Each row is where one point has got to under a steady rotation. How many steps took it there?
The counts run from 0 to 142.
[ 0.57 -0.33  0.64  0.54  0.04  0.57 -2.20 -1.74  1.60  0.13  1.28  0.64
 -1.04  0.69 -0.64 -1.16 -0.85 -0.10  0.62 -4.14  1.00  2.76  0.22 -0.39
 -0.62  2.59 -0.98 -3.26 -0.10  0.91 -0.24  0.42  3.67]  104
[ 0.68  1.07  2.16 -1.27  0.26 -0.17 -2.87  1.78  1.45  0.18 -1.80  0.79
 -1.26  1.25  1.00  1.55  1.37 -1.54 -0.93  0.46  0.78 -0.69  0.08  0.95
 -1.04 -4.99 -0.24  0.21  0.40  2.25 -2.71 -0.03  0.00]  125
[ 1.32  0.19  0.88  0.46 -2.78 -1.49 -0.31 -0.87  1.25  2.42 -0.42  2.03
 -0.65 -1.37 -1.04  1.49  2.21  1.24 -3.20 -1.46  1.18  1.20  2.18 -0.03
 -0.30  1.06 -2.76 -2.73 -1.18  1.70  1.99 -1.27 -0.22]  111
[-0.86 -0.18  0.74  1.57  0.47  1.51  0.36 -0.01  1.52  0.95 -0.42  1.88
 -0.73  0.32 -1.84  4.15 -0.11  0.28 -1.35 -2.48  2.47  1.47 -1.00  1.71
  1.67  1.00 -2.75 -1.40  2.10  2.10  0.41 -2.29  0.64]  113
[-0.12  0.14 -0.97 -0.93 -0.81  0.36 -2.64  2.91  1.07 -1.96  1.95  0.99
  0.28 -0.26 -3.18  1.10 -0.40 -0.74 -0.78 -0.27  1.62  0.98 -1.77  2.32
  1.68  1.43  1.00 -1.10  2.38  0.58 -2.26  0.17  2.69]  6
[-0.11 -0.12  1.01 -1.76 -2.70 -0.99 -1.51  0.25  1.86 -0.68 -0.11  2.32
  0.00 -1.22 -2.19  1.24 -1.34 -1.70 -2.43  0.68  1.93  1.43  0.76 -1.13
 -3.38 -0.96  1.34 -0.06  2.81  0.56 -2.00  0.48 -0.73]  12
[ 2.18 -2.04 -1.65  0.93  0.27 -1.59 -0.76  2.59  1.72 -0.52  0.52  1.53
  0.06 -1.41 -1.67 -0.19 -1.35 -2.72  0.81 -0.12 -2.13  0.92  0.14  1.91
 -0.48  0.41 -1.75  0.06  1.24  0.10 -2.47 -3.76 -1.26]  16
[ 2.35  0.18  0.46 -1.36 -2.54 -2.17 -2.01  1.41  0.11  1.87 -0.26  1.96
 -1.95 -1.10 -0.03 -0.81  1.57 -1.41  0.51 -1.01  3.53  0.85  3.52 -0.28
 -0.17 -0.48 -2.33 -0.08  0.89 -2.41 -1.22 -0.90  0.89]  69
[ 1.31  1.57 -1.37 -0.27  0.15 -0.88 -2.08 -0.19  1.24  1.54 -0.42  0.18
 -1.36 -0.68 -1.18 -0.92  2.65 -1.38 -2.50 -1.67 -2.04 -0.55  1.44  0.77
  0.91  1.43 -0.87 -2.76 -3.46 -1.43 -0.56  3.40 -0.14]  34
[-2.23 -0.34 -1.32 -0.12 -0.08 -1.36 -1.30  0.83  0.60  0.49  0.92  2.27
 -1.49 -2.39 -0.94  3.06  0.78 -1.09 -1.45  0.27  1.30  0.96  3.32  1.11
  3.54 -0.69 -0.84 -0.47  1.42 -1.21 -1.67 -1.05  1.62]  71
[ 0.53  0.49  1.33  0.24  1.90 -0.98 -2.33  2.44  2.77 -2.21 -1.76  1.11
 -0.42  1.61 -4.19 -0.06 -1.10 -0.70 -1.20 -0.27 -0.67  1.01 -1.83 -0.07
 -0.82  0.98  1.48 -1.23 -1.12 -0.62 -3.27  0.96 -0.69]  89
[-0.04 -0.41  0.54  0.50  2.42  0.05 -1.56  0.66 -0.22  0.65  1.67 -0.56
 -0.77  0.83 -2.39  2.62  0.62 -2.83 -1.04 -0.61 -3.46  0.34  1.78  0.03
 -1.04 -1.89 -2.04 -0.62  0.16 -2.65  0.22 -0.04 -3.55]  25
[ 2.22 -0.07 -0.75 -1.28  0.60  1.87  0.42  2.32  1.44 -3.05 -0.23  0.96
  1.25  0.52 -1.35  1.59  0.14 -1.50 -2.71 -1.39  0.30 -0.07  0.05  2.31
 -0.87 -1.22 -1.19  0.46  1.63  0.14 -3.98 -1.31 -2.81]  83
[-1.78  0.46  2.55 -3.21  1.13 -0.29 -1.75 -1.28  1.46 -1.16 -0.64  1.06
 -1.22 -0.18 -1.82  0.86 -0.67  0.40 -1.78 -2.07 -0.40  2.12  2.59 -2.30
 -2.98 -0.90  0.20 -0.45 -1.42  0.19 -1.16  1.45 -0.42]  95
[-0.02  0.94 -2.31 -1.36 -1.59 -1.73 -1.28  1.71  1.66  1.21 -0.22  3.65
 -1.99 -2.27 -1.77  1.06  0.51 -1.83 -0.22  0.62 -0.10  2.10  0.29  0.50
  2.40  0.48 -0.11  0.62 -0.17  0.73  0.51  2.62  3.59]  4
[ 0.43  1.26 -0.97 -0.36 -0.90  2.31 -1.73 -1.17  2.05 -0.49 -1.41 -0.70
  0.78  0.24 -0.58  1.87 -0.34 -0.82 -3.64 -0.76  0.39 -0.76 -0.07  2.11
 -1.19 -1.32 -3.07 -1.75  0.91  1.76 -2.60  1.70  0.36]  42
[-1.36 -0.45 -0.53  0.45  1.94  0.46 -1.73 -0.02  1.66  0.48  0.92 -0.30
 -0.02 -0.03 -2.04  2.36 -2.96 -0.99 -1.08 -2.73 -1.06  2.90  0.21 -0.53
 -2.19 -0.32 -2.57  1.99 -2.09 -0.90  0.96  1.39  0.47]  97
[-1.28  0.31  1.66 -0.95  2.20 -1.71 -0.04  0.43  0.19  0.50 -0.74  2.34
 -1.25  0.18 -0.89  1.05  0.34  0.22 -2.83 -3.66  1.09  1.84  3.47 -0.84
  0.78  0.90 -1.51 -0.49 -3.23 -1.34 -1.41 -0.91 -0.41]  29
[ 3.20 -0.29 -0.22  0.72 -3.03  1.77 -2.48 -1.68  0.70  1.32  0.01 -0.80
 -1.01 -0.11 -0.46  1.54  1.39 -1.63 -0.68 -1.45  0.61 -0.49  0.89  0.75
 -2.35 -1.01 -3.28 -3.85  1.37 -0.70  0.81  0.54 -0.68]  109
[-0.53 -2.02 -1.09 -0.48  0.37  0.26 -0.70  3.62  0.16  0.71 -0.35  3.32
  0.41 -3.08  0.82  1.61 -0.40 -2.30  0.79 -1.21  0.20  2.66 -1.31  1.07
  0.15 -1.77 -0.49  1.11 -3.13  0.68 -1.22  0.15  1.33]  128
[ 0.24 -0.98 -0.33 -3.03 -0.03  1.31 -0.93  0.12 -0.79 -2.06  0.55  0.78
 -1.40 -0.27 -0.76 -1.85  0.44 -2.30  1.03 -2.39 -3.24  2.20 -0.08 -0.28
 -2.50  0.15 -1.95 -1.57 -0.72  1.02 -2.18  0.69 -1.72]  93
[-0.88 -3.22  0.65 -0.43 -0.29  0.97 -2.94  1.36 -0.45  0.75  0.71  0.89
 -1.22 -1.04  0.41  1.61 -0.18 -3.27  3.82 -2.31 -0.43  1.93  0.36  0.88
  0.23 -1.06  0.77 -1.78 -0.99 -0.60  0.14 -0.79  2.83]  62
[ 0.47  1.89 -2.09 -1.58  0.14  0.46 -1.21  1.73 -0.54  0.35  1.58 -0.13
  0.53 -1.50  0.08  4.25  1.13 -2.02  0.10 -1.49  2.03  0.40  0.40  3.94
  0.61  0.35 -2.20  1.56  0.25  1.80 -1.68  1.39 -1.05]  0
[ 0.02  0.01  2.17 -2.05 -2.40 -0.90 -2.58  3.81 -0.69 -1.75  1.28  0.84
 -0.73 -1.26  0.28 -1.71  0.21 -0.66 -0.87 -1.12  0.97  2.37  1.36  0.42
 -2.33  0.00 -0.48 -0.41  0.80 -0.78 -2.59  2.19  1.50]  135
[-0.38 -1.65  1.67 -0.70  0.87 -0.31 -1.75 -0.54  2.56  1.47 -0.05  0.69
 -1.69 -2.36 -1.44  4.76  0.37  0.08  1.81  0.56  0.04  1.99 -0.54  0.09
 -2.17 -1.84 -0.04  0.88 -0.99  1.66  1.84 -0.66 -1.68]  55
[-0.08 -1.35  3.00  0.49  0.63 -1.82 -2.80  0.81  2.15 -0.07  0.80 -0.38
 -0.53  0.85 -2.64 -1.52  0.27 -0.92 -0.13 -1.57  0.28  1.32  1.84  0.94
 -1.65  1.36  1.58  0.08 -1.38 -2.89 -1.42 -0.67 -3.54]  23
[ 1.84 -0.07  1.56 -0.75 -0.04  1.83 -0.44  0.69  4.09  0.98  0.46 -0.01
 -2.19  0.33 -1.04  0.05  1.62 -0.80 -1.13 -0.38 -4.00  0.69 -0.90  1.75
 -0.63 -1.14  0.31  0.54  1.06  3.14  2.19  1.67  1.24]  50
[ 1.18  0.10  0.51  2.16  0.89  1.84 -0.75 -0.30  3.07  0.31 -1.16  0.93
 -1.05  1.71 -1.51  2.61 -0.21 -0.80  0.73 -2.31  3.15 -0.05 -1.21  2.08
  0.91 -0.17 -1.64 -1.34  2.55  1.60 -0.50 -2.65  0.77]  114
[ 0.90  0.45 -1.74  1.74  2.42  1.18 -2.54 -1.54  2.18 -0.26 -1.01 -0.21
 -0.97  1.89 -1.09 -0.16 -0.51 -2.62  1.45 -2.58  1.10 -0.53  0.17  0.61
  0.49  0.10 -2.11 -1.98 -1.53 -3.24 -2.19  0.80  0.51]  32
[ 0.61  1.09  2.32  0.02  0.96  1.46 -2.07 -1.02  4.17 -0.96 -0.62  0.31
 -2.06  0.64 -2.00  1.08  0.89  0.66  0.87  0.26  0.34 -0.05 -2.46  1.22
 -0.35  1.24  0.47 -2.17  2.28  3.24 -1.69  0.40 -0.69]  48
[ 0.21 -0.42  3.64 -1.20  2.24 -0.78 -2.02  3.93 -0.04  3.11 -0.96  0.88
 -2.54 -1.47  0.35  2.18  0.28 -1.99 -0.03 -1.82 -0.76 -0.62  1.16  1.00
  0.11  0.01  1.43  0.30  0.67  0.27  0.52 -0.07  2.33]  60
[-0.14 -2.39  0.53  0.19 -1.53 -1.25 -3.60 -0.53  0.91 -0.03  2.00  0.30
 -1.39 -0.51  0.49 -0.06  0.85 -2.65  3.72 -1.46  1.05  2.26  1.33  1.06
 -0.37 -0.07  1.91 -2.24 -1.83 -0.02 -1.50 -0.74  1.64]  63
[ 2.79  2.69 -0.67 -0.02 -0.44 -3.23 -1.32  0.46  2.00 -0.43  0.39  1.08
 -1.11 -1.26  0.52  1.21 -0.93 -1.63 -1.66 -0.28  0.44  0.70  3.70  0.59
 -1.79  2.33 -0.16 -0.07  0.71  0.05 -2.64  1.02 -0.82]  141
[-0.41 -2.78  0.56  0.99  0.32  0.90  0.00  0.70  1.08 -0.42  1.05  2.80
 -0.16  1.18 -1.09 -0.64 -1.93 -3.76  0.04 -3.22 -1.26  3.28  0.04 -0.38
 -1.80  0.49  1.69 -0.74 -0.51 -1.56 -0.35  0.12  0.34]  21
[-0.94  1.04  1.41 -0.65 -0.08  0.26 -2.40  1.61  1.03 -0.16  0.13  1.40
 -0.72  1.24  0.07  0.97  2.01 -2.38  0.13 -0.21  0.49  0.56 -1.18  2.47
 -0.10 -3.53 -1.37  0.78  1.23  2.93 -3.11 -0.66 -2.15]  124
[ 1.72  1.98 -1.72 -2.74 -1.37 -1.64 -0.95  0.86  1.70  1.48 -1.57  2.72
 -2.60 -1.10 -0.87  1.48  1.08 -1.79  1.07  0.87  1.75  0.24  0.99 -1.01
  0.55 -0.74 -0.35  0.28  0.20 -0.12 -0.07  2.31  2.96]  3
[ 3.02 -0.74 -2.46 -3.44 -0.47  1.04  0.58 -0.09  2.96  0.37  3.03  1.38
 -0.78 -1.77 -1.02 -0.04  1.79 -1.95  0.94 -0.33 -1.75 -0.26  1.58  1.66
 -0.43 -0.21  0.77  1.64  1.83  0.10  1.12  1.04 -0.07]  9
[ 2.45 -0.64 -0.07  0.47 -0.49 -0.39 -0.38 -0.83  4.30  2.46 -2.13  0.45
 -2.41  0.11 -0.18 -0.23  2.95 -1.81 -0.10 -1.18 -0.89 -1.47  0.77  3.22
  2.13 -0.33  0.06 -1.12 -0.36  1.42  0.17 -0.59  0.67]  116
[ 1.75  0.62  0.71 -1.98  0.69  2.15 -0.92 -1.25  2.39 -0.70  0.43  0.87
 -1.41  1.22 -2.76 -0.53  2.31  1.58  0.44 -2.60  3.66  1.73  0.39 -0.74
 -0.35  0.09 -2.96 -1.54 -0.62 -1.06  0.52  0.55  0.66]  38
[ 1.92 -1.18  1.79 -0.57 -0.38  0.29 -0.74  1.12  2.64  1.42  0.61  2.17
 -1.15  0.41 -2.18  1.04  4.02  0.35  0.85 -0.80  2.57  1.53 -1.32  0.35
  0.23 -1.83  1.47  0.58 -1.58  0.81  2.48 -0.33 -1.31]  121
[ 0.12 -2.00  3.67 -2.06 -0.67  0.34 -2.07  0.30  2.28  0.32 -1.22  0.21
 -1.31 -2.73 -1.67  3.19  0.50  0.86  0.95 -0.23  1.43  0.90  0.27  0.47
 -2.36 -1.51  1.09 -0.18 -0.79  1.13  0.44 -0.68 -2.00]  54
[ 3.83  0.34 -0.14 -1.06  0.25  1.80 -0.18  0.55  3.39  1.33 -3.22  1.07
 -0.47 -2.14 -1.52  1.53  0.29  1.30 -2.69 -0.34  0.82 -0.66 -1.02 -0.30
 -1.42 -0.12 -1.77 -1.34 -1.87  0.84  1.51  1.26  1.78]  44
[ 0.77 -1.12 -2.13 -2.63 -2.59  1.30  0.43 -0.70  0.99  0.48  2.71  2.24
 -0.04 -2.45 -0.62 -0.50  1.26 -3.59 -0.09 -0.75 -1.76  0.88  1.21  1.17
 -1.40 -0.43  0.44  1.43  2.52  0.96 -0.32  0.94 -1.09]  10
[ 3.77  0.36 -0.32 -2.44  1.33  1.63  0.75  1.26  2.08 -2.39 -1.69  1.48
 -0.42  0.36 -1.46  1.50 -0.16 -1.54 -0.88 -1.29  0.86 -1.12  1.06 -0.34
 -2.11 -1.94 -0.03  0.24  0.76 -0.69 -2.83 -1.24 -2.79]  84
[ 0.23  0.81  0.31 -1.15 -1.84 -0.08 -2.17  3.38 -0.59 -0.66  2.42  1.61
 -1.21 -0.43  1.04 -2.06  0.51 -3.29 -0.01 -0.74 -1.38  3.20 -0.05  0.63
 -1.50 -0.64 -1.19 -0.64  1.17 -0.09 -1.57  3.01  1.83]  134
[ 1.88 -1.06 -1.30 -0.62 -0.31  1.45  0.98  1.05  2.70  1.78 -2.06  2.86
 -0.81 -3.50 -1.79  0.63  1.31  0.48 -1.05 -0.69  0.23  1.30 -2.08  0.69
  0.34  1.90 -1.94 -1.08 -1.65  1.35  1.94  0.77  0.95]  45
[ 1.44  0.94  2.24  0.72 -0.21 -3.47 -2.74  2.09  0.94  1.42 -0.41  0.58
 -1.33  0.23  1.09  0.73 -0.65 -2.36  0.48 -0.95 -0.55  0.68 -0.55  1.18
 -1.86  0.28 -0.48 -0.24  0.08  4.09 -2.65 -1.11  0.44]  58
[ 3.47 -0.35 -0.37 -2.80  1.54  1.09  1.47 -0.10  2.85 -1.21 -2.87  2.92
 -1.69 -0.74 -1.25  1.04  0.26 -1.76 -0.45 -1.08  0.23 -0.35  1.42 -1.58
 -1.25 -1.95  0.31  0.54 -0.74 -0.82 -0.90  0.30 -1.70]  85
[ 0.83 -1.69  1.39 -0.70 -1.50  2.31 -0.37  1.27  1.54  0.94  0.08  0.23
 -0.83 -0.39 -0.23 -0.25  0.95 -1.93 -1.38 -1.74 -3.80  2.17 -1.44  2.69
 -1.59 -0.96 -0.94  0.83  0.38  2.95  1.66  1.14  1.15]  51
[ 2.19  0.63  0.16 -0.17 -1.66 -0.61 -1.98  2.13 -0.73  1.64  1.96  1.35
 -1.17  0.73  0.45  0.12  0.77 -2.79  0.90 -1.83  3.07  0.84  1.49  0.36
 -2.25 -1.30 -2.47  0.33  1.76 -1.70 -0.20 -0.21  0.68]  68
[ 0.86  1.77  0.31  0.06  2.85 -0.98 -1.73  1.57  2.51  0.75  2.94  1.37
 -2.63 -1.16  0.31  1.62  1.83 -2.34  1.97  0.92 -1.75  0.83 -0.20 -0.45
 -0.07 -0.88  1.07  1.10  0.38 -0.59  0.11  2.85  0.51]  132
[ 0.57  1.25 -0.66  0.07  0.97 -0.48 -1.71  2.65  0.89  0.45  3.04  2.14
 -1.90 -0.63  0.88 -0.17  1.22 -3.44  0.87  0.36 -2.39  2.22 -0.30  0.33
 -0.80 -0.96 -0.60  0.92  1.12 -0.59  0.19  3.53  1.03]  133
[ 1.31  1.08  3.43 -0.38  1.03 -2.96 -2.42  3.74  0.73  2.18 -1.10  0.90
 -1.75 -0.59  0.66  1.25 -0.03 -1.22 -0.99 -1.47 -0.21 -0.72  0.42  1.42
 -1.14  0.52  0.75  0.12  0.20  2.75 -2.20 -0.43  1.17]  59
[ 1.66  2.01 -1.61 -2.05 -0.12  0.52 -1.88  1.07 -0.40 -0.07 -0.72  0.58
 -0.59 -0.90  0.67  3.88  0.12 -2.74  1.18 -0.82  3.42 -0.75 -0.49  1.88
 -1.37 -0.51 -2.26  0.81  1.71  1.01 -2.70  1.26 -0.61]  1
